The rows below come in pairs that one turn or mirror swaps. Which row does each named row swap with?
Mogud: [ 1.06 -1.60  1.69  1.45 -0.52  1.07 -0.15 -1.17 -0.52  0.74  2.77 -2.41
 -0.65  2.13  1.57 -1.45 -2.05]
libe: [ 0.68 -0.52  0.95  0.85  0.39  0.29 -2.17  0.86  1.24 -1.16  2.83 -1.14
 -1.44  0.78 -1.97  0.25 -0.13]
Nuta: [ 0.17 -0.02 -0.85 -0.72 -2.45 -1.00 -1.25 -0.69  0.53  0.93  2.28  1.78
 -0.96 -0.12  1.26  1.18  1.95]
gesak: [ 0.96 -0.16  2.23  1.56 -1.78 -2.21 -1.03 -0.50  1.22  2.33  4.03  1.66
 -1.13  1.27  2.37 -0.33  2.34]
tupiz: [ 0.30  0.86 -0.17 -1.09 -0.66  0.22 -3.47 -2.98  0.80 -0.23  0.87  0.39
 -1.49  1.18  0.92 -0.41 -0.04]
Geri: [ 1.08  0.10  0.14  3.28  0.05  2.38 -0.76  0.21  0.54  0.47  2.52 -2.08
 -0.47  0.22  1.15 -2.06  0.74]
vus: [ 0.67 -1.21  0.31 -0.72 -1.31 -0.22 -0.68 -2.50  0.55  0.48  2.40  0.51
 -0.40  0.67  0.83  2.87  0.21]
toved: [ 1.21 -1.24  1.15 -0.34 -2.64  0.75 -1.46 -3.37  0.10  0.22  2.08  1.47
 -1.27  1.17  1.41  1.07 -0.59]
zev: [ 0.20 -0.81 -0.06  2.23  0.00  0.78  1.27  1.37  0.88  0.81  3.28 -1.55
  0.05  0.10  0.59 -0.53  0.33]
Ruri: [ 0.28  1.52  0.39  0.29 -0.68 -1.12 -0.92 -3.74  0.99  0.85  2.27 -0.55
 -0.64  2.28  1.36 -1.09  2.79]
vodev: [ 0.68 -1.33  1.95  0.44  1.59 -0.94 -1.60 -2.70  1.82  0.06  2.09  1.39
 -0.73 -0.05  0.35  1.59  1.90]
dav: [-1.78  0.54 -0.19  1.31  1.92 -1.25  0.05 -1.28  0.21  0.73  3.25 -0.28
 -1.31  1.97  1.04 -1.47 -0.88]
Telur: [ 1.56 -1.52  1.57  0.16 -0.97  0.22 -2.69 -1.39  0.54 -0.74 -0.12  2.38
 -1.92 -1.04  0.55 -1.57  0.67]
renom: [ 2.72 -1.30  2.94  3.22 -0.51  0.50  0.27 -1.26  0.65  1.11  3.57 -1.05
 -1.41  1.52  1.04 -0.94  2.69]
kinag: [ 0.35 -1.08  0.34  1.72 -0.34 -0.76 -0.48  0.47 -0.11  0.47  2.45  0.46
 -1.09  0.98  1.03 -5.17  0.73]
peli: [ 0.53 -0.38  3.13  2.95 -1.54 -0.57 -0.46 -0.66  0.54  0.48  2.88 -0.83
 -0.74 -0.19  0.97 -3.70 -0.84]
rokam: [ 0.19 -0.95  2.04  0.58  2.47  0.30 -1.22 -0.30 -0.14 -1.21  2.35  1.55
 -1.08 -0.98 -0.18 -0.64 -0.75]
nopes: [ 1.21 -0.86  2.59  1.02 -1.79  0.43 -3.97 -2.16  0.67  0.37  3.00  0.84
 -1.73  0.09  0.44 -0.51  2.90]
Suf: [ 0.93  0.14  1.57  0.92 -1.79 -0.05 -0.81 -1.26  1.44  0.54  1.98 -0.03
  0.13  2.27  1.28  2.13 -1.65]
tirag: [ 2.52 -1.17  2.58  1.06 -1.76 -0.11 -3.25 -0.37  1.25 -0.14  2.15  2.22
  0.03  0.76 -0.41 -0.41  1.23]
pupod: [ 0.90 -1.57  0.85  3.19 -0.11  1.13 -0.86 -0.41  0.09  0.95  2.10 -1.16
 -2.56  0.80  1.67 -3.79  1.87]
voma: [ 1.17 -1.45 -0.32 -0.71 -0.93 -0.96 -1.25  0.30 -1.11  0.22  0.33 -0.91
 -3.06  0.36  1.84  0.28  1.28]
nizal: [ 1.07  2.65  2.62  1.88 -0.33 -0.31 -0.61 -0.32  2.01  0.32  2.34 -0.04
 -1.53  1.75  1.17 -2.72  1.92]
Kizer: [ 1.91 -3.39  1.67  3.22  1.50 -0.36  0.03 -1.00 -0.93  0.00  2.04  0.77
 -1.28  0.07  1.04 -0.53  1.42]
tuk: [-0.16  1.32  1.62  2.02 -3.45 -0.28 -0.38 -0.59  1.15 -0.28  2.83  1.97
 -0.92  0.86  1.07  0.04 -0.22]
bib: [ 2.06 -2.54  1.37  0.91  1.04  1.44  0.68 -1.95 -0.22  0.12  1.80 -1.47
 -0.14  2.10  0.88  0.02  1.78]
dagi: [-0.13  0.32  1.32  0.18 -1.70 -2.80 -1.38 -1.99  0.30  0.90  3.66 -2.05
 -1.24  0.49  1.25 -0.38  2.32]
Neze: [ 2.40 -0.86  2.97  1.70 -1.32  0.94 -1.73 -0.03  2.44  0.49  2.54  1.60
  0.45  0.95 -0.36 -0.73 -0.36]
vuken: [ 0.48 -1.86  0.55  1.17  2.66  0.54 -0.50  1.20  1.21  0.28  2.21  0.86
 -1.17 -0.09  0.80 -1.37  2.64]
gepe: [ 0.44 -1.38  3.43  1.17  1.97  1.32 -1.05  0.05  0.21 -0.50  2.39 -0.57
  0.07  2.14  0.65 -1.34  2.26]
veget: [ 1.33 -2.25  0.21  2.64  0.49  0.65 -0.52  0.25  1.49  0.70  1.13  2.32
 -0.69  2.75  1.47 -1.23 -0.53]
zed: [ 1.08 -1.56  1.31  0.65  0.32 -0.51 -1.34 -1.65  0.06  0.64  2.06  1.86
 -1.24  2.36  0.99  2.63 -0.67]
fon: [-1.59 -0.69  1.59  0.06 -0.46 -1.24 -2.13 -1.37  0.77  0.43  4.54  2.18
  0.48  1.53  0.40 -1.79  0.39]
Duse: [-0.26 -1.08 -0.04 -0.40 -0.84 -0.53 -0.58 -0.48  0.16  0.69  2.21  1.93
 -1.37  0.62  1.24 -4.69  0.48]
puz: [-0.74  0.17 -1.36  1.41  0.51 -0.22  1.44 -1.26  1.06  0.88  2.36 -1.79
 -0.81  1.00  1.36 -0.86 -0.50]
Tes: [ 1.13 -0.29  0.44  0.80  0.46  1.25 -1.33 -1.94  0.55 -0.33  0.39 -0.26
 -3.25 -1.13  0.81 -2.91 -0.40]
tatov: [-0.89 -1.36  0.19  0.84 -0.26  1.68  0.74  0.63 -0.60 -1.76  1.85  1.46
 -1.32 -0.19  0.51 -1.52 -0.06]
favu: [ 2.18 -2.08  0.05  1.56  0.99  0.14 -0.46 -0.03  0.85 -0.09  0.23 -1.92
 -1.88  0.58  0.96  0.47  1.86]
semo: [ 0.98 -0.57  0.49 -0.45 -2.92  0.48 -2.90 -2.02 -1.03  0.67  2.82  0.96
 -1.18 -0.17  1.98 -0.16  2.21]
fidar: [ 1.03  0.78  1.75  2.32 -1.37 -2.19 -0.33 -1.24 -0.05  1.36  2.38  2.10
 -2.30  1.08  2.52 -1.29 -1.39]
dusal: [ 1.79 -0.49  3.60  1.07 -2.52 -0.04 -1.55 -2.57  0.17  0.73  3.24 -0.60
 -1.93 -0.48  0.92 -1.02 -1.09]
veg: [ 0.57  0.50  1.87  0.80 -1.14 -1.12 -1.59 -1.51  0.28  1.13  1.28  1.40
 -1.68  3.36  2.82 -1.70  2.92]
Zato: [ 0.75 -0.18  0.44  0.20  0.46 -0.24 -1.50 -2.46  0.34 -0.05  2.28  0.91
 -2.56  0.24  0.78 -1.93  4.44]
mibor: [-0.81  0.31 -0.15  1.69  0.70  1.70  0.28 -1.91  1.08 -0.27  2.40 -1.43
 -0.86  0.78  0.69 -2.62 -1.23]
gek: [-0.03  1.04  1.30  2.74  0.02 -2.80 -1.98 -2.72  0.76  0.46  2.98  1.33
 -1.27  0.05  0.89 -1.23  2.39]
sube: [ 0.28  1.21  1.85  1.44 -0.86 -1.15 -1.49  0.53  0.93  0.27  3.03 -3.21
 -0.96  0.33  0.23  0.17  0.45]
Pas: [ 2.06 -2.20  3.02 -0.97 -0.17  0.76 -0.38 -0.25 -1.24 -0.51  1.98  1.29
 -1.88  1.06  1.39 -1.09  2.39]
Rugi: [ 0.06 -1.29  1.03  2.57  0.89 -2.04  1.61 -2.04  0.69  1.76  2.65 -0.43
 -1.60  1.37  2.61 -1.87  0.81]
Gif: [ 0.80 -0.90 -0.36  0.36 -2.80 -2.16 -0.92 -0.05 -0.56  0.88  2.38  0.09
 -3.34  2.34  1.25 -1.26 -0.18]
labut: [-1.72 -0.59 -0.98 -1.06  0.76  0.07  0.12 -0.97 -0.27 -0.44  1.63 -0.44
 -0.96  1.15  1.48 -1.46 -0.89]

Swapped with rokam: fidar
Swapped with Neze: Duse
Swapped with kinag: tirag
Swapped with dav: zed
Swapped with libe: Gif
Swapped with vodev: Rugi
Swapped with veget: fon
Swapped with Ruri: bib
Swapped with pupod: nopes
Swapped with semo: Geri

